rotation steps, each row followed by its count of steps
The counts run from 0 to 584.
[-27.0   8.6  -7.9  27.8 -13.0 -12.8  -6.1   5.1  13.4 -28.8 -27.8  16.8
  30.5 -20.7  30.1  10.2 -46.2 -27.9  20.3  16.2  11.9  48.3  23.9 -15.0
 -13.4 -30.1  34.6  -0.9  -2.1  12.8 -15.4  14.1  -8.7  -6.8 -22.4  -6.6
  -4.1  23.8  -6.5  -9.0   0.0  33.0  -2.7  22.3  43.3 -14.7   9.0  29.6
 -33.3   3.3 -13.3  -7.6  19.1 -11.2 -15.3  27.0  23.1  57.1  -3.0] => 20
[-31.2 -25.5 -19.7  -1.2  25.6 -34.7  -4.0 -27.6   5.9  -6.8   3.7   8.9
  15.8   0.4   8.9 -13.1 -39.6 -36.3   3.7  17.7  -7.4  45.9  20.5  -4.7
  -0.8 -17.2  25.5 -19.1   2.7  49.1 -13.1   6.1   9.2  24.3 -54.5  25.0
  -2.6  29.4   3.5  12.0   8.0  54.5 -15.8  15.1  43.7 -13.8   2.0  38.9
  -9.6  34.3 -36.1  -4.9   6.4  21.6  -0.1  27.2   1.1  33.6 -15.4] => 223
[-28.2 -20.6 -20.9  14.0  -0.8 -36.9  -4.5 -18.8  35.9 -54.1 -10.8 -16.5
   7.9 -35.6  32.9  -1.1 -43.1 -29.9  -1.6   5.8 -34.9  20.9  -3.1 -28.4
   4.5 -11.4  25.6 -33.1  -0.4  29.9  -9.9  -3.4  -6.4  19.2 -23.3 -22.6
  -8.7  19.8   3.8   1.5  -0.5  40.3  -1.2  24.3  35.2  -2.6   6.5  -5.4
   2.3  16.5  -1.0  10.2  17.3  15.4  42.7   1.2  43.2  31.9   3.9] => 313
[-56.2 -33.8  -5.5 -13.8  -2.2 -36.4  19.5 -44.9  -5.9 -37.6  -5.1  -6.0
   6.4 -16.2  24.0  -9.3 -17.6 -48.1   6.4  34.4 -14.2  -9.9  11.8 -46.1
 -19.4  -0.1  13.5  -2.5  19.0  17.1  -0.2  -9.4  -7.2  20.5 -12.7  -2.5
   1.8   5.7  21.4  26.5  -0.8  43.5 -11.5 -18.6  50.2  -3.6 -15.1  11.7
   6.3  16.6 -39.3  13.7  29.5  -7.4  32.4  -0.2   4.3  30.1   6.7] => 70
[-40.7   5.2 -10.1  38.2 -28.0  -7.7   2.0 -21.9  13.4 -21.2 -12.2  -1.3
   6.0 -11.5  17.4  -0.5 -38.1 -27.1   0.5  27.6 -26.6  55.4  -5.8   1.7
  -0.5 -11.7  28.0  -8.9 -28.2  17.0 -28.5  -8.8 -31.5   3.6 -24.9 -21.5
 -24.3  28.9  -5.2  -4.2   9.5  20.3 -25.0   6.7  24.3   0.6 -10.0  30.6
 -32.4  23.0 -27.3 -23.3  34.6  10.2  40.2  45.0   9.7  47.1   8.0] => 324
[-15.5   9.1  -6.9  34.8 -20.3  -5.0  -3.3 -20.5 -21.4 -26.7  12.7  -6.8
   2.2 -12.5  18.3  13.2 -21.0 -57.6   4.4   3.3  -2.6  53.6   0.4  11.0
 -17.6 -23.0  19.0  13.7   8.6  25.7  13.5  -3.7 -31.9  28.4 -20.2  -0.6
  -5.7  18.4  -7.8  -8.6  -0.9  51.0 -33.8   9.4  55.0 -13.7 -14.1  33.2
 -15.9  24.7 -32.5  -4.0  25.6  11.3  20.8  13.8  14.2  44.2 -15.5] => 407
[-20.8  -0.5   5.2  34.2 -12.1 -14.2 -11.7 -16.3 -12.4 -29.1 -24.5 -12.5
  12.7 -38.9  28.2  -4.7 -32.4 -28.9 -18.2  12.6 -18.1  14.0  15.0  -7.7
   5.1 -19.0  31.1 -40.2  13.2  25.7 -12.8  25.0 -32.3  30.2 -14.9  20.2
 -26.2  -1.3  17.2   1.4  25.7  49.3 -49.2  -3.3  52.1 -13.0 -30.5   9.8
  -8.6  18.2   4.7 -36.4   7.0  18.1  20.3  13.9  13.8  29.8 -23.9] => 198
[-23.5 -24.4   6.8   9.9  -5.8 -37.6   6.2 -18.9 -14.4 -16.9  -1.3  10.5
  16.8  -0.5  18.8 -13.0 -29.8 -27.3  22.9  38.7  -7.5  58.8  22.5  -7.1
  -0.2 -23.4  49.0   7.0  -0.3  37.8 -17.7 -17.5 -17.6   6.9 -34.1  22.6
   0.6  -6.8  12.0  12.1 -13.3  32.1  -1.7  30.2  47.3  -2.5   6.4  -6.2
 -42.3  11.3 -44.4  26.6  13.0  23.7  -9.7  13.8  -1.9  21.3  -0.1] => 164
[-35.7 -18.5  -4.6  23.6  14.6 -29.1  -2.5 -25.0 -15.1 -22.6   7.6   8.4
  18.7  -2.7   4.7   2.7 -39.8 -28.8   9.8   7.0   6.0  58.9  26.2 -30.1
   1.3 -11.8  39.4 -17.9  12.0  38.3  -9.4 -22.9 -17.8  17.1 -27.5  21.2
 -17.9   0.2  20.8  12.4 -17.5  58.2   2.8  22.8  46.6  -3.2   0.8   8.4
 -17.5  29.2 -47.7  15.9   5.2  21.1  -3.9   3.8  -6.6  18.3  -4.0] => 532
[-56.8 -18.6  14.9 -19.5  -4.8 -23.7  41.0 -12.6 -11.0  -4.1  -5.7   3.8
   6.8 -22.5  17.2 -19.4 -24.2 -39.0  -4.4  34.4  25.0  10.4  -3.5 -27.4
 -20.4 -12.9  33.9   0.7  32.2  15.2  22.6 -13.9  -5.8  17.0 -27.2  -4.6
   5.4  12.0   3.1   5.1 -22.9  68.6  -4.0   2.4  51.6  -8.0   0.5  16.2
  -8.5  31.4 -17.4   2.4  25.9 -10.6   7.4  -3.4  23.8  36.3  -8.3] => 579
[-57.8 -39.4 -14.6   7.9   4.0 -25.4  11.2 -41.7   7.3 -35.5   0.0 -29.0
  28.0  -4.6  19.9 -11.5 -41.2 -44.2  -6.9  19.0 -17.3  12.2   1.1 -16.0
  -8.9 -10.0 -18.8 -14.3  17.1  14.5  -6.5   0.5  -8.6  22.5 -11.2   1.4
 -18.9   5.3  13.0  28.5 -11.6  37.0 -17.9 -12.7  50.3 -28.8  -7.3  15.5
   6.4  21.2 -27.0  10.9  31.4   5.8  38.4   0.2   9.2  37.3   5.0] => 522
[-56.6 -12.0  -3.2   2.3  -6.1 -30.4  14.8 -11.4 -23.4 -44.9  -5.5   2.5
   0.5 -15.9  16.2 -18.2 -22.4 -21.0   1.7  15.5   7.8  33.0   0.2 -47.9
 -14.6  -2.1  66.9  -2.2   7.8  38.4  12.1 -18.3  -0.6  23.7  -3.5   5.5
  -5.7  14.0   4.8  17.3  -1.2  60.7   0.1 -23.8  30.0   1.4  -5.4  -9.4
 -22.3   4.0 -43.8   1.7  13.6  -5.1  -9.0  -2.2  12.9   2.4 -24.4] => 6
[-29.6   2.7  -6.0  24.2 -28.8   2.5 -27.1 -18.7   9.4 -24.9 -16.6   1.5
  25.9 -27.4  40.3  19.0 -22.9 -58.2  15.2   1.4  24.0  38.4  16.0 -20.4
  14.0 -13.3  48.4 -21.7  12.2  16.3 -11.4   4.0  -7.3  21.2   0.9   0.0
 -20.0  30.1  -4.9  -1.3  16.0  49.4  11.8  14.6  43.0  -4.7 -19.3  19.6
  -1.2  14.0 -16.8  13.4  28.4 -12.4  -5.2   5.9   0.9  49.3  16.5] => 330
[-29.3  -3.3   2.0  17.9 -23.5 -14.0  19.0 -27.2  18.2  -9.1   0.0  12.0
  -6.5 -31.4   7.2   4.6 -31.7 -19.7  10.6  18.0 -26.2  41.3  15.4 -36.4
   1.1   1.0  35.1 -12.2   6.0  21.3  -7.0 -16.0 -24.5  18.0 -28.0 -20.1
  -7.2  21.2   4.4   7.0 -15.6  35.4   2.0  32.1  20.4  14.2 -22.1  43.8
 -22.8  37.4 -11.3   5.7  25.1   1.3  36.9  27.8   7.3  53.9  27.8] => 45
[-39.1  -8.1   0.5  12.1 -20.1 -19.3   2.7 -21.5   4.8 -26.6 -20.8  35.7
  19.3 -10.3  22.3   5.2 -23.8 -33.6  22.0  49.8   5.4  41.4  31.4 -30.4
 -15.8 -11.5  55.8  -6.5 -14.1  13.1 -21.9 -34.0 -11.4 -16.9 -20.9 -12.1
  -2.4  18.2   4.8  -7.9   9.7  28.4  19.5  17.3  40.0  28.7  -2.9   3.9
 -21.7  -4.8 -27.4  -0.2  13.7  -4.6   3.2  19.9  18.7  42.2  14.1] => 247
[-22.5 -15.5  -9.4  21.8  11.6 -20.2 -18.0 -31.6   0.6 -41.1 -21.9 -28.2
  -0.1 -22.2  21.1 -15.7 -35.1 -23.5 -13.0   5.8 -16.4  20.2   2.9  -6.3
   5.8 -11.8  25.5 -22.7  26.1  47.3   3.7  33.9 -25.1  17.5 -15.5  22.1
 -23.3   3.1  -0.5   0.5  25.6  46.6 -27.2  10.0  36.1   5.4 -35.0  -6.9
   0.7  26.3  -4.2 -20.2  23.8  14.0  52.5  24.8  -4.4  47.9 -18.8] => 481
[-66.8 -37.6  -0.4  38.9 -14.1  -8.0  12.3 -27.4 -19.9 -31.1  -5.2 -24.0
  22.0  -1.8  11.8  -5.5 -38.9 -23.8 -20.7  29.5  -1.6  37.8  12.6   1.2
 -10.9   3.7  19.9 -11.6  -3.7  14.1 -14.0 -17.5 -19.4  -7.3   2.5  11.0
 -32.4  10.6   0.9   2.4  -3.4  34.6 -10.5 -19.5  39.2   1.8 -16.4  -4.9
 -22.6  13.8 -51.8 -13.6  25.8  20.8  23.5  -2.0  17.2  29.1  -9.8] => 463
[-73.1 -46.8  -3.5 -12.6  -6.8 -32.1  34.8 -24.8  11.0 -24.1  -3.8  -4.0
  22.7 -17.1  18.5 -20.2 -19.8 -17.0 -11.1  47.4 -22.5   4.6   4.9 -51.9
  -7.0   0.0  20.5 -11.7  15.5  14.9 -11.6 -10.9   4.4  11.6   2.8  -4.5
  -0.1  14.9   9.6  35.6 -21.4  35.4  12.3  -5.7  34.2  -1.1  -8.5   9.3
  -7.3   7.4 -29.1  18.6  39.4  -5.7  24.4  -0.1  15.7  26.7   2.3] => 295
[-25.7  -4.9  -3.5  16.6 -41.8 -25.9  13.4  -6.3  12.0 -18.0  -6.2  -4.7
  28.0 -30.3  22.2   3.1   4.4 -17.4 -16.9  16.5 -26.3  50.9  15.0   8.4
   2.4 -16.8  62.3 -23.0  -9.6  37.5  -9.6  22.7  -6.4  30.4 -15.2   6.3
   7.5  35.4 -17.0  -6.6  -6.6  49.5   5.5  14.5  27.8 -28.3 -26.4  33.6
 -28.0  17.6   0.1   4.6  21.6  15.9   3.8  11.0  22.6  24.9 -19.6] => 204
[-51.7 -18.7  15.0  16.9  -6.9 -22.6  -1.9  -9.8  -2.9 -31.0 -24.6   3.0
  11.3 -28.2  23.8  -6.7 -34.8 -21.4 -15.1  27.6   8.3  24.6  15.9 -21.8
  25.0  -3.1  62.1 -39.8  28.0  13.7 -22.6 -26.2 -28.7  -1.3  -8.3   1.4
 -31.0 -15.0  25.5  11.9   1.0  46.2   2.4   1.6  41.7  20.3 -29.5 -26.2
   0.5  18.7   1.1 -19.4  27.6  16.5  17.6   2.2  15.7  27.3   3.1] => 478
[-33.1   0.2 -24.0  12.4  -7.2 -26.4  -6.0   6.5   9.9 -47.9 -12.3   3.9
   3.9 -45.3  36.1  -9.2 -37.7 -25.9  -6.5  -3.5  -0.4  35.0   3.4 -53.6
   7.4 -10.1  50.9 -22.1  -0.1  34.8   6.3   3.0   4.6  36.8  -0.6  -8.6
 -14.7  26.3  13.6   5.9  -1.0  51.0  -7.8   3.9  37.6  -8.7   4.4  -2.8
 -26.1  -0.8 -23.7   6.2  11.8  -6.9  -9.8   1.9  32.1  14.3 -30.8] => 230
[-54.9 -26.3 -12.8  17.9 -17.6 -10.6 -17.4 -11.3  16.6 -48.0 -25.1 -25.1
   9.9 -39.8  38.0  -2.8 -38.3 -34.0 -14.5   4.6  -5.1  19.8  -2.2  -6.4
  20.0   0.5  45.9 -48.1   7.7  15.7 -10.2  -2.9 -12.3  10.6   9.9  -9.2
 -31.4  30.3  11.7   5.9  21.2  27.2  -8.9  -0.3  40.9   7.9 -16.0 -18.7
   4.2  10.2 -15.7 -15.0  10.2  14.6  19.4  -2.6  35.1  30.0 -14.9] => 540
[-22.5  -6.9 -14.0   6.6 -10.3 -22.4  -4.8 -19.3  -2.6 -21.9  16.1   2.5
  10.4 -22.0  14.6  16.6   6.3 -44.1  11.3   9.8 -17.7  47.5  11.8  -5.9
  -5.5 -30.3  23.4   3.4  18.4  26.2  16.6   3.1 -14.5  46.3 -18.2   1.5
   9.2  26.9  -4.1   8.5 -24.7  63.3 -11.3  24.4  46.5 -11.3 -14.1  34.3
 -19.1  33.1 -10.6  16.1  29.5  -5.6  27.2   0.5   5.3  36.8 -11.7] => 491
[-67.6 -32.6  -4.3 -15.6  -4.9 -29.2  21.7 -30.3 -16.3 -28.7  -9.1 -29.6
  24.3  -2.9  23.9 -34.7 -33.9 -43.1 -11.3  33.7  -1.0   8.4  -1.6 -12.2
  -6.6   1.6  21.5   3.8  22.3  28.4   0.3   4.0  -3.1  18.0  -4.6  18.4
  -2.5  10.5  -1.2  33.5  -7.2  35.6  -9.7 -18.9  50.1 -21.1 -13.0  -1.4
 -11.8  10.2 -58.9  18.4  33.2   8.0   6.8  -5.9   0.9  24.0  -8.2] => 521
[-66.5 -31.8   5.4  18.2 -20.9 -20.0  11.0  -8.0 -23.9 -39.0 -13.9 -37.9
  23.8   0.0  13.1 -12.1 -19.5 -27.7 -15.2  30.0   5.9  33.4 -12.4  17.4
   2.6  -7.1  40.9   1.3   4.5  17.3  -8.2  -2.1  -9.6  -3.8   0.8  18.8
 -28.5   2.8  -1.8   8.6 -12.1  43.7   0.3 -19.4  43.1 -19.3 -20.4 -26.6
 -19.4  14.1 -26.5  -6.0  43.8  16.6  37.3   2.6  11.5  22.1  -9.6] => 95
[-29.7   1.6 -14.9  28.3   3.4 -17.8 -12.5 -21.7  -5.5 -23.0  -7.9  -1.7
  12.6  -8.9  33.1   6.2 -53.9 -41.6  17.1  19.5   9.4  31.7  16.7   1.5
 -16.2 -24.4  21.9   5.4 -15.7  26.2 -22.7  12.4  -5.4   3.5 -25.6   4.3
 -23.9  27.6  11.8  -7.4  19.1  27.1 -31.7  15.9  48.3 -16.4  11.2  23.6
 -27.5  20.9 -36.6 -16.1  13.3   7.4   9.7  34.7   3.1  48.5 -14.8] => 161
[-31.3 -16.2  11.4  17.0 -32.2 -30.8   4.3 -18.7  -8.5 -24.9 -25.7 -16.8
  39.1 -12.7  28.8 -14.5 -40.8 -38.5  -3.9  21.4  -0.2  23.1  23.9  -9.2
  14.4 -17.8  42.8 -32.2  -5.7  28.0 -38.7  22.4  -8.9   5.7 -15.9  24.4
 -26.1  -1.8  10.4  22.9  24.3  37.4 -21.4 -16.7  42.9 -42.8 -13.6  14.3
 -14.0   4.8 -26.6 -15.0  14.3  11.1  -9.3  28.7  -7.0  20.1  11.2] => 220
[-34.5 -22.4  14.2  16.8 -28.1 -22.0   5.5  -1.2  13.2 -34.9 -35.3   1.4
  16.7 -47.2  29.7 -17.6 -23.9  -4.0  -7.4  41.7  -2.7  19.5  26.2 -22.0
  20.6 -11.8  60.6 -25.6  42.6  17.8  -4.5  10.7 -21.2  14.8   1.4   5.8
  -5.9  -1.8   0.8  14.4 -14.8  37.4  -2.7  34.4  48.9  17.4 -18.5 -26.6
 -22.2  -1.6  12.2   5.4  33.0  12.8   7.4  -2.5  27.6  38.5  -1.8] => 336
[-27.4  -7.4  -5.6  24.8 -20.4 -14.1  -5.5 -22.5  20.0 -19.8  -6.1 -11.5
  13.2 -32.3  29.1  22.9 -27.7 -47.4  13.9   1.0   2.2  33.9  11.1 -29.4
  20.1  -5.2  36.9 -35.4  12.9  22.3  -7.9 -14.6 -20.6  15.9  -6.5  -2.0
 -22.0  23.3  11.1  10.8   1.1  51.4   3.2  19.3  33.6  -1.4 -27.4  28.7
   8.9  39.2   4.0  -3.9  35.2  -0.7  32.0  13.7  -4.3  53.9  35.3] => 555
[-36.0 -11.4 -21.0  11.7  -2.3 -21.8 -15.8 -28.5   4.1 -64.5 -16.0 -16.2
  15.9 -14.3  34.8  -8.4 -24.9 -50.4  -7.8  24.0 -25.4  24.5 -10.3  -4.0
 -12.9 -23.8  -0.8  -6.4  10.3  16.4  -8.9  13.1 -23.8  14.9 -11.3  -6.3
 -22.5   8.5   5.7   7.4  22.1  25.2 -33.6 -14.4  49.5  -4.5 -22.1   7.5
  -4.9   6.0 -15.8 -12.9  37.6   4.7  50.4  13.8  17.6  42.0 -22.6] => 544
[-35.7 -16.0  -1.0  17.8   4.0 -32.0  11.0 -25.4 -17.2 -27.7  10.6  25.4
  17.3 -10.8   5.3 -11.8  -9.0 -14.7  -6.8  19.9 -17.8  48.5  30.0 -31.4
 -20.3 -21.1  37.8 -15.4  15.1  39.0  -3.5   2.9 -22.0  27.3 -25.8  24.3
  -0.8   6.5   3.7  12.5  -9.0  55.4 -13.7  -3.1  41.6   5.8 -20.2  25.3
 -27.7  14.4 -36.5  -6.8  -3.7   9.2 -13.3  -7.3  19.5  13.9 -35.8] => 285
[-45.1 -11.7  11.9  22.1 -10.0 -30.4  21.4 -12.8 -11.0 -42.0 -17.5  31.9
  35.1 -22.9  23.7 -11.6 -13.7 -17.4 -15.2  39.2 -28.7  30.8  34.7 -22.0
 -10.5 -24.3  42.9 -17.1  -5.0  21.6 -19.4  -2.7 -32.2   3.9 -30.5   6.8
  -5.0  -2.9   8.7   4.9   3.8  45.0  -9.6 -14.9  39.1   1.4 -26.1  27.3
 -21.3  -9.0 -19.7 -21.6   1.7   7.6 -22.2  -2.3  30.6  16.9 -19.2] => 284
[-20.3  -6.4   3.4  22.6 -31.4 -23.0  12.2  -4.1  -1.1 -30.5 -23.4  -0.6
  30.0 -37.7  35.7 -15.1 -24.6 -11.8 -13.5  28.8 -29.7  23.3  28.0   0.4
   7.1 -30.4  44.1 -12.8  12.3  28.6 -21.7  44.7 -27.1  27.3 -13.8  12.9
  -8.3  -2.7  -4.0   5.2   2.3  43.7 -31.8   8.6  47.8 -22.7 -30.3  15.4
 -38.6   1.2   5.9 -15.7  13.5  15.6  -7.6  10.3  36.9  28.7 -30.7] => 57
[-39.1 -18.9   4.9  35.7 -19.0  -2.1  27.2 -35.4 -11.5 -15.4   8.6  11.7
  21.7  -8.7   4.7   1.5 -17.7 -12.9   5.7  32.6 -26.2  53.7  28.3 -26.8
 -15.7   3.9  40.5  -4.9   6.0  20.2  -2.8 -30.1 -33.2   3.6 -14.5   3.0
   1.5  22.0 -12.6  12.0 -19.4  28.5   8.3  23.9  34.4  30.2 -21.4  32.4
 -32.5  16.0 -48.2  18.2  22.1   4.7  11.7  -2.0   7.0  50.2  17.7] => 185
[-57.1 -26.0 -14.1   6.1  15.3 -35.1   5.6 -39.0 -22.0 -45.7  15.3 -17.3
  -1.7  -6.9   8.2 -13.4 -21.4 -27.5 -11.0  13.7  -4.3  25.3  -6.6 -48.1
 -21.2   2.5  32.7  -4.0   4.6  43.8   5.0 -17.0 -15.9  22.8 -11.8   1.1
 -11.3  11.9  18.5  13.6  -0.1  62.7 -10.8 -20.6  28.1  -3.7  -9.8 -10.0
  -5.6  25.5 -32.7   6.7   9.1  -6.0  28.4   2.4  10.3  11.8 -10.3] => 7
[-37.0 -18.8  17.6  15.7   2.1 -20.8   0.7 -29.5 -16.6 -24.6 -15.3   6.1
  -6.6 -19.9  19.0 -22.9 -37.9 -35.5 -11.4  26.9  -5.8  12.8   8.0 -13.5
   5.7 -10.2  19.4 -32.6  35.6  16.0   6.3 -12.6 -50.5  13.0 -24.0  15.2
 -20.4 -12.7  22.2  16.8  10.0  45.6 -32.8   0.6  60.7  13.1 -26.5 -13.4
   4.5  22.6 -16.9 -22.2   9.7  22.4  23.1  -0.4   6.2  30.4 -10.0] => 338
[-45.2 -39.9  -1.5 -15.4  18.3 -38.6   5.4 -49.4  -0.7  -9.7   1.1  17.1
  32.2   1.9  12.3  -8.7 -22.9 -22.8  -4.7  50.3 -26.1  23.5  29.0  -2.0
 -13.5  -3.6  16.5 -28.3  -9.9  37.0 -31.2  -0.2  -5.9  -5.9 -45.4  23.7
  -6.7  14.1  15.7   5.8  16.1  43.2   3.4   8.4  47.6   1.9  -8.4  21.3
  -9.9  22.6 -27.4  -7.2   5.8  15.0  31.2  17.2   4.4  35.2 -14.2] => 364
[-16.6 -11.9   4.3  -2.8 -10.0 -21.7  -5.3 -13.1  29.3 -21.6 -27.3   2.7
  -0.1 -38.6  34.9 -11.2 -32.2 -20.6   7.1  30.6 -16.8  11.3   7.2 -16.2
   9.6 -15.1  27.2 -19.8  31.4  16.4  -4.6  16.7 -16.8  18.3 -19.3 -15.8
   6.5  -0.1   1.0  12.8  -1.6  36.2  -6.3  41.2  42.0   6.8  -8.8   2.8
  -6.7  22.8  24.8  -1.9  32.4  12.0  34.9  20.4  21.1  58.8   7.0] => 560
[-34.0 -18.4  -6.2  10.8   1.7 -36.2   4.9 -33.9   1.1 -12.4 -12.7 -15.5
  10.4 -20.2  18.7 -12.9 -54.1 -14.7   1.4  33.6 -18.8   9.8  10.6  -9.2
   3.6 -18.6  28.1 -15.7 -18.9  31.7 -34.5  27.1  -3.7   3.0 -33.5   4.3
 -32.0   8.9  27.1   9.9   7.2  25.4 -30.8  15.9  37.6 -18.7   5.4  20.0
 -38.1  29.6 -12.6 -25.1  23.4  11.8  38.6  45.9   8.2  35.0  -9.9] => 77
